In the rows, 128 means zero.
One turn moves every row onto another: examples first, then more rows asked
q_359: [110 151  84 112 121 142 127 143 128 100 117 113 113  99 143  95 119 103
 104]
q_356: [120 132 121 127 158 129 139 143  97 104  98 132  93 144 146 100 134 133
  97]
q_944: [ 97 133  77 125 116 115 134 126 115 108  79 129 108 133 176  81 137 125
  94]
q_203: [121 133 131 130 140 141 133 140 116 107 104 138  96 136 153 119 129 140
 106]
q_521: [123 131  56 115 146 126 136 144 111 112  95 123 106 138 146  84 131 120
 105]
q_915: [133 116  96 152 130 131 162 150 111  88 127 137 130 131 158  77 134 128
 117]
q_535: [132 139  68 110 130 122 132 136 141 107  99 128 110 127 139 122 130 120
 106]
q_833: [112 143 118 150 140 124 137 122 121 119 115 118  92 137 156 122 128 127
 104]
q_104: [114 118  78 135 113 112 148 140  99  84 106 104 144 134 152  87 128 126
  90]
q_698: [113 126  92 144 122 141 142 146 112  91 135 128 139 140 137 122 112  97
  82]
q_876: [108 147  96 118 114 100 120 149  93 114 110 143 127 151 138 102 110 101
 102]
q_76: [128 131  76 123 134 142 128 140 106 138 105 146 116 129 163  74 128 124
 114]
q_845: [124 132 116 156 155 124 137 133 110 115 117 120  87 138 156  93 127 118
  94]
q_461: [101 130  97 147 114 152 141 140 104 109 136 133 144 140 149 121 113 106
  93]
q_775: [135 140  91 119 118 138 124 131 136 134 109 153 121 119 155 111 129 122
 115]
q_634: [ 95 143  90 123 100 119 121 152  96 113 110 135 120 156 147 108 102 116
 117]
q_686: [121 125  92 132  98 109 144 132 121  85 111 113 151 124 147 114 128 127
  92]
q_146: [127 134 100 123 112 109 118 159 106 102 119 145 120 146 136  95 102  94
  98]
q_588: [134 133 112 142 130 112 160 135 112 101 127 152 145 121 153  93 145 122
 112]
q_407: [100 147  88 148 104 114 136 140 120  97 103 133 122 122 139 129 109 140
 117]
q_118: [116 127  74 155 122 117 140 160 111  79 104 123 109 129 134  95 102 130
 105]
q_446: [116 133 109 153 146 127 139 132 120 107 115 110  83 142 154 111 124 124
 100]
q_393: [125 133  92 156 133 110 135 154  89 104 110 149 124 120 141  68 109 121
  99]
q_765: [ 95 133  91 144 127 142 144 137  86 113 130 134 147 144 148 107 119 103
  88]
q_294: [115 136  86 120 119  99 133 124 130  98  84 135 111 122 163  93 139 113
  83]
q_312: [124 124 107 138  92 122 138 131 113 107 119 132 159 118 162 100 126 127
  98]
q_622: [110 153 106 150 114 106 132 133  97 123 110 159 139 114 145 104 117 130
 111]
q_7: [115 129  93 128 100 128 119 163 110 101 117 136 112 152 145 100  92 109
 111]
q_272: [118 141 125 153 148 120 136 122 110 128 118 129  97 134 159 105 132 120
  98]
q_396: [108 130  88 141 136 131 146 143  94  97 129 128 142 143 137 109 119  94
  77]
q_227: [129 126  99 128 107 118 127 130 142 101  94 146 110 115 171  88 129 114
  86]
q_204: [103 156  91 113 116 147 124 137 122 114 117 120 119  98 152  94 120 108
 109]
q_646: [110 123  89 133 104 134 128 132 129 111  90 140 107 124 184  77 127 127
  99]
q_463: [108 125  82 145 125 128 168 144 114  82 117 119 126 139 155 101 138 140
 124]
q_734: [118 117  93 142 106 124 142 138  90 105 114 123 153 128 167  74 126 128
  97]
q_929: [126 130 123 127 150 130 137 144 116  95 101 129  90 140 143 116 131 134
  98]
q_615: [102 157  88 112 127 142 127 137 106 119 115 120 119  99 151  80 124 104
 105]
q_480: [115 134 129 130 148 139 135 138  98 116 101 140  99 140 156 104 133 140
 106]
q_523: [110 140  98 136 125 109 164 129 115  95 116 134 144 131 150 119 149 135
 121]
q_368: [110 151  82 111 133 136 129 143 113 104 114 113 114 101 143  80 123  99
  98]

q_407 -> q_622
q_146 -> q_7
And these:
q_203 -> q_480
q_734 -> q_104
q_944 -> q_294
q_915 -> q_463
q_368 -> q_359
q_535 -> q_775
q_461 -> q_765
q_845 -> q_446

